In the data rows, zero lies at 4.5, halfway between 4 and 5.
Here are some points:
[5 4 4 5 3 1 4 6 5 5 6 3 4 4 5 5]
[4 4 7 4 5 2 5 3 3 6 3 4 9 4 5 4]
[3 4 7 4 4 5 3 5 7 3 0 1 6 9 3 3]
[5 1 5 5 8 6 6 3 4 3 5 4 4 5 4 2]
[3 1 6 4 2 2 5 3 3 3 6 4 5 5 6 4]
[4 6 8 5 4 6 4 5 3 3 9 5 6 5 4 3]
[3 7 0 4 3 5 5 4 4 2 8 5 0 4 4 2]
[4 8 5 5 7 8 5 5 2 4 5 3 6 3 5 4]
[4 5 7 5 4 2 4 4 3 6 2 3 9 5 4 5]
[7 3 7 4 5 4 2 6 5 7 6 3 4 4 5 3]
[4 8 5 4 7 7 5 5 3 4 1 3 2 5 4 5]
[5 3 0 3 4 5 4 4 2 3 4 6 0 2 7 6]
[4 2 3 6 6 6 4 7 6 3 4 3 2 6 5 4]
[9 4 2 5 5 4 5 4 4 0 4 5 1 5 0 4]
[5 0 4 4 2 4 4 3 4 7 9 5 4 4 6 5]
[4 9 3 5 3 3 6 4 4 2 6 4 6 4 4 5]
[4 5 6 5 6 9 5 6 6 8 1 1 7 5 4 3]
[3 1 4 4 6 8 5 7 6 2 4 3 3 6 4 5]
[5 4 6 4 6 5 4 5 3 2 8 3 3 4 5 6]
[3 9 2 4 7 6 2 3 3 4 3 3 6 4 4 4]
[6 3 0 5 5 4 6 3 3 8 4 4 4 4 9 4]
[4 7 4 4 3 2 3 5 3 4 0 3 2 5 4 5]
[4 3 4 4 3 2 4 7 4 6 8 4 3 3 4 6]
[5 9 1 4 7 7 4 2 3 9 7 3 9 3 6 5]
[8 2 5 4 4 2 4 5 3 6 1 9 1 5 3 9]
[5 4 5 4 5 4 4 5 3 3 8 5 3 3 5 6]
Then 11 other points, each followed by its number:
[3 3 4 7 4 9 5 5 9 8 9 9 3 8 8 1] 0
[5 5 9 4 5 3 5 4 4 0 2 3 4 4 4 3] 1
[7 3 1 5 5 5 7 2 3 9 7 4 9 3 9 5] 2
[2 4 7 5 4 5 5 6 8 8 0 1 9 9 4 6] 3
[5 6 5 4 7 8 4 5 3 5 9 3 2 4 5 5] 4
[5 3 3 5 4 4 5 6 4 5 6 5 1 5 4 0] 5
[4 1 5 4 6 6 5 8 6 2 7 3 3 6 5 5] 6
[6 7 0 5 6 5 7 2 3 7 5 4 5 4 8 4] 7
[4 9 3 5 3 3 3 3 3 1 5 4 7 4 3 6] 8
[3 4 6 4 5 5 2 5 4 1 7 3 4 4 5 5] 9
[1 2 2 4 5 4 3 7 5 1 1 2 1 4 4 4] 10
Which of these numbered points is nearest to each point below, looking only along the 3 directions in which the first points spread most? Its number follows each.
[3 5 7 4 3 4 5 4 3 9 5 4 9 4 6 4] > 2
[8 3 9 5 5 7 5 5 6 8 9 2 9 3 6 8] > 2
[5 2 7 5 5 7 5 5 3 4 9 5 7 4 6 3] > 0
[3 3 5 5 6 6 5 7 7 4 3 1 6 7 4 4] > 1
[5 6 5 6 5 5 4 5 3 2 9 4 3 5 4 5] > 4
[3 5 7 4 4 0 4 5 4 0 1 3 5 5 5 3] > 1
Here are 11 other points, each followed by its number:
[3 4 0 5 5 6 7 5 7 2 9 7 2 5 3 4] 0
[2 2 4 3 4 7 7 3 7 5 9 7 5 5 7 3] 1
[4 9 2 5 6 8 4 6 3 2 4 4 0 5 2 5] 2
[4 6 3 4 4 3 4 6 5 5 9 2 1 4 4 4] 3
[3 9 2 4 2 4 5 4 4 6 6 4 7 5 6 2] 4
[3 4 2 4 5 7 8 4 8 4 9 9 4 5 5 4] 5
[4 3 4 4 4 3 6 5 5 6 1 8 0 4 4 4] 6
[4 7 6 4 7 9 5 5 3 3 4 3 2 4 5 4] 7
[4 3 3 4 3 4 4 6 6 6 9 6 1 4 4 4] 8
[7 3 6 6 4 4 5 4 4 6 1 7 7 7 3 9] 9
[4 2 4 3 4 0 5 4 5 7 0 8 0 4 4 5] 10
The same question for these:
[4 3 4 4 3 0 5 4 5 8 0 6 9 5 4 6] > 9
[8 2 5 7 4 4 4 3 3 5 2 9 4 5 3 9] > 10
[5 7 5 5 7 9 5 4 3 7 6 3 7 3 6 5] > 4
[3 3 4 4 3 0 6 3 6 6 0 5 9 5 4 4] > 9
[5 8 6 5 7 8 2 5 4 4 4 3 3 4 4 4] > 7
[7 6 5 6 5 4 4 3 3 5 4 9 4 5 2 9] > 3
